(in the rows, 128 means zero)
The rows of A fall into a few groups, which share some directions, and each row is roughly a mix of its group's hidden directions.
A:
array([[137, 109, 132, 140, 110, 123, 154, 131,  64, 120],
       [ 99, 116, 133, 164, 139, 164,  88, 125, 112, 110],
       [138, 154, 122, 127, 123, 130, 139, 127, 141, 197],
       [153, 102, 128, 104, 104, 178, 137, 101, 134, 133],
       [142, 140, 127, 101, 183, 143, 149, 126, 124, 162],
       [137,  89, 159, 100, 122,  95, 112, 146, 134, 155],
       [127, 160, 112, 128, 158,  97, 175, 127, 113, 111],
       [ 82, 163, 156, 140, 129, 100, 118, 118, 146, 143],
       [147, 136, 145, 128, 157,  89, 154, 142, 141,  87],
       [121, 119,  93, 100, 110, 102, 110, 175, 135, 118],
       [ 90, 127, 150, 130, 109, 105, 120, 165,  97, 153],
       [127, 117, 143,  99, 118, 107, 127, 110,  77,  94],
       [113, 135, 135, 104,  93, 154, 136, 122, 142,  76],
       [103, 104, 108,  84, 136, 166, 134, 112, 108, 138],
       [ 95, 123,  95, 143, 184, 139, 135, 135, 118, 123],
       [144,  91, 136, 140, 144,  89, 138, 174, 119, 128],
       [ 99, 113, 115, 148, 149, 114, 130,  99, 176, 107],
       [ 95, 113,  97, 128, 150, 111, 123, 143, 142, 177],
       [143,  87, 119, 137,  84, 113, 154, 109, 128, 151],
       [109, 117, 129, 126, 188, 142, 129,  92, 114, 120],
       [151, 109, 171, 167, 106, 157, 120, 119, 121, 118],
       [125,  90, 145, 123, 152, 128,  93, 154, 135,  88],
       [159, 108, 159,  84, 121, 125,  94, 115, 120, 142],
       [124, 109, 158, 107, 162, 113, 166, 113,  96, 139],
       [ 87, 144, 149, 156, 118, 161, 123, 117, 100, 151],
       [ 94, 129, 133, 112, 128,  72, 122, 136,  95, 122],
       [130,  95, 135, 136,  93,  94, 144, 139,  93, 154],
       [120, 139, 126, 139, 160, 148, 112, 117, 184, 103],
       [ 83, 172, 137, 124, 151, 139,  96, 128, 117, 124],
       [ 96, 154, 106, 113, 136, 151, 104, 106, 161, 155],
       [159, 114, 145, 122, 104,  74, 125, 125, 102, 142],
       [141, 144, 127, 108, 150, 106, 146, 167, 124, 175],
       [107, 153, 140, 140, 162,  97, 146, 160, 126, 160],
       [102, 145, 154, 165, 168,  96, 122, 128, 112, 128],
       [149, 124, 110, 123, 137,  90, 139, 174, 105, 100],
       [143, 166, 132, 123, 122, 157, 152,  85, 136, 100],
       [146,  80, 170, 141, 117, 122, 109, 149, 114, 116],
       [129, 119, 154, 128, 174, 108, 168, 139, 153, 145],
       [113, 116, 148, 106, 163, 173, 102, 102, 131, 135],
       [107, 106, 133, 131, 110, 115, 113, 119,  74,  94],
       [149, 116, 146, 124,  72, 124, 134, 115,  89, 124],
       [129, 121, 162, 162, 113,  95,  98, 163, 128, 128],
       [148, 140, 138, 135, 100,  89, 170, 138, 153, 149],
       [166, 149, 156, 151, 118, 173, 149, 129, 115, 123],
       [141, 117, 152, 137, 117,  69, 141, 147, 127, 157],
       [140, 121, 160, 139,  78, 102, 136, 115, 153, 150],
       [173, 120,  87, 143, 135, 122, 113, 155, 131,  99],
       [ 92, 127, 153, 126, 124, 148, 153, 122,  80, 152],
       [123, 136, 157, 116, 133,  83, 101, 165, 150, 138],
       [164, 133, 100, 131, 119, 164, 150, 108, 139,  92],
       [118,  79, 142,  87, 130, 141, 106, 123, 125, 156],
       [126, 130, 137, 138, 146, 158, 172, 102,  89, 108],
       [131, 129, 134, 136, 112,  95, 108, 134, 104, 187],
       [160, 128, 178, 158, 130, 104, 126, 113, 148, 143],
       [105, 143, 122, 142, 140, 110, 129, 162, 117, 184],
       [141,  84,  85, 111, 138, 103, 142, 132, 153, 136],
       [ 88, 121, 163, 108, 159, 132, 117, 149, 125, 161],
       [108,  87, 126, 129, 111,  85, 122, 128,  93, 109],
       [108, 154, 101, 101, 130, 156, 164, 101, 117, 147],
       [159, 160,  77, 143, 108, 127, 146, 121, 114, 137],
       [110, 112, 131, 149, 106, 153,  96,  84, 126, 101],
       [104, 121, 100, 118, 135, 102, 122, 174, 104,  99],
       [166, 124, 151, 157, 140, 129, 155, 162, 153, 147],
       [152, 122,  96,  87,  95, 132, 143,  95, 117, 126],
       [140, 182, 168, 118, 130, 126, 120, 131, 159, 120],
       [159, 139,  97, 110, 136, 142, 175, 100, 138, 120],
       [ 90, 136, 138, 135, 138, 100, 139, 127,  82, 162],
       [112,  95,  96, 162, 156, 155, 141, 135, 112, 144],
       [109, 137,  94, 142, 160, 122, 139, 169, 102, 105],
       [176, 135, 113,  89, 124, 120, 111, 162, 120, 143],
       [104, 112, 135, 107, 117,  97,  91, 160, 135, 160],
       [135, 144, 104, 150,  76, 113, 149, 137, 141,  99],
       [111, 139, 127, 128, 142, 180, 110, 117, 160, 162],
       [157, 104, 123, 113, 130, 122,  94, 165, 132,  88],
       [147, 126, 102, 165,  78, 123, 104, 124, 141, 116],
       [100, 168, 113, 136, 147, 142, 160,  88, 131, 133],
       [110, 130,  88,  95, 146, 102, 137,  97, 151, 110],
       [ 99, 137, 167, 101, 147, 138, 163, 124, 149, 150],
       [139, 138,  88, 107,  79, 141, 139, 155, 134, 117],
       [100, 131, 154, 116, 141, 125, 179, 103, 122,  98],
       [108, 171, 131, 127, 134,  90, 164, 134, 117, 153],
       [ 95,  96,  89, 141, 140, 113, 153, 116, 106, 147],
       [134, 141, 145,  66, 146, 152, 128, 134, 123, 152],
       [143, 115, 107, 119, 153,  87, 166, 137, 161, 136],
       [122, 139, 106,  96, 152, 105, 138, 111, 113,  78],
       [112, 123, 133, 104,  92, 133,  78, 148, 104, 116],
       [ 90, 141, 112,  93, 136,  80, 114, 126, 135, 142],
       [126, 110, 133, 100,  93, 123,  95, 143, 153, 167],
       [116, 149, 150,  84, 108, 150, 133, 148, 156, 155],
       [111, 109, 139, 146, 180, 153, 131, 129, 164, 115],
       [133, 121, 134, 128,  93, 158,  80, 123, 162, 142],
       [ 93, 120, 109, 131, 109, 179, 100, 133, 110, 124],
       [151, 112,  84, 104, 148, 144, 130, 118, 144,  88],
       [ 88, 141, 132, 109, 129,  98, 149, 153,  95, 155],
       [114, 112, 103,  80, 131, 159, 157, 116, 104, 132]])

One row of each group comes first, with its name. Which group is each row after those in?
[156, 129, 115, 105, 125, 146, 186, 109, 115, 113] => M
[109, 144,  97, 126, 138, 162,  96, 117,  89, 147] => P
[156, 106, 139, 131, 123,  97, 141, 123, 178, 101] => L

[132, 130, 151, 111,  97, 158, 107,  90, 153, 154] => P
[122, 120, 178, 135, 100, 144, 139, 119, 107, 168] => M
[ 90, 124, 146, 153, 154, 120, 128, 145,  81, 113] => M
[125, 156, 115, 122, 122, 129, 168,  84,  93, 136] => P
[140, 158, 145, 142, 103,  90, 120, 139, 160, 160] => M
[125,  96, 159, 131,  98, 114,  92, 163, 125, 143] => M
[119, 121, 152, 108, 146,  71, 127, 143, 130, 160] => M
[114, 154, 105, 117, 116,  81, 139, 171, 125, 129] => M
[169, 116, 134,  91, 145, 106, 125, 171, 130, 122] => P
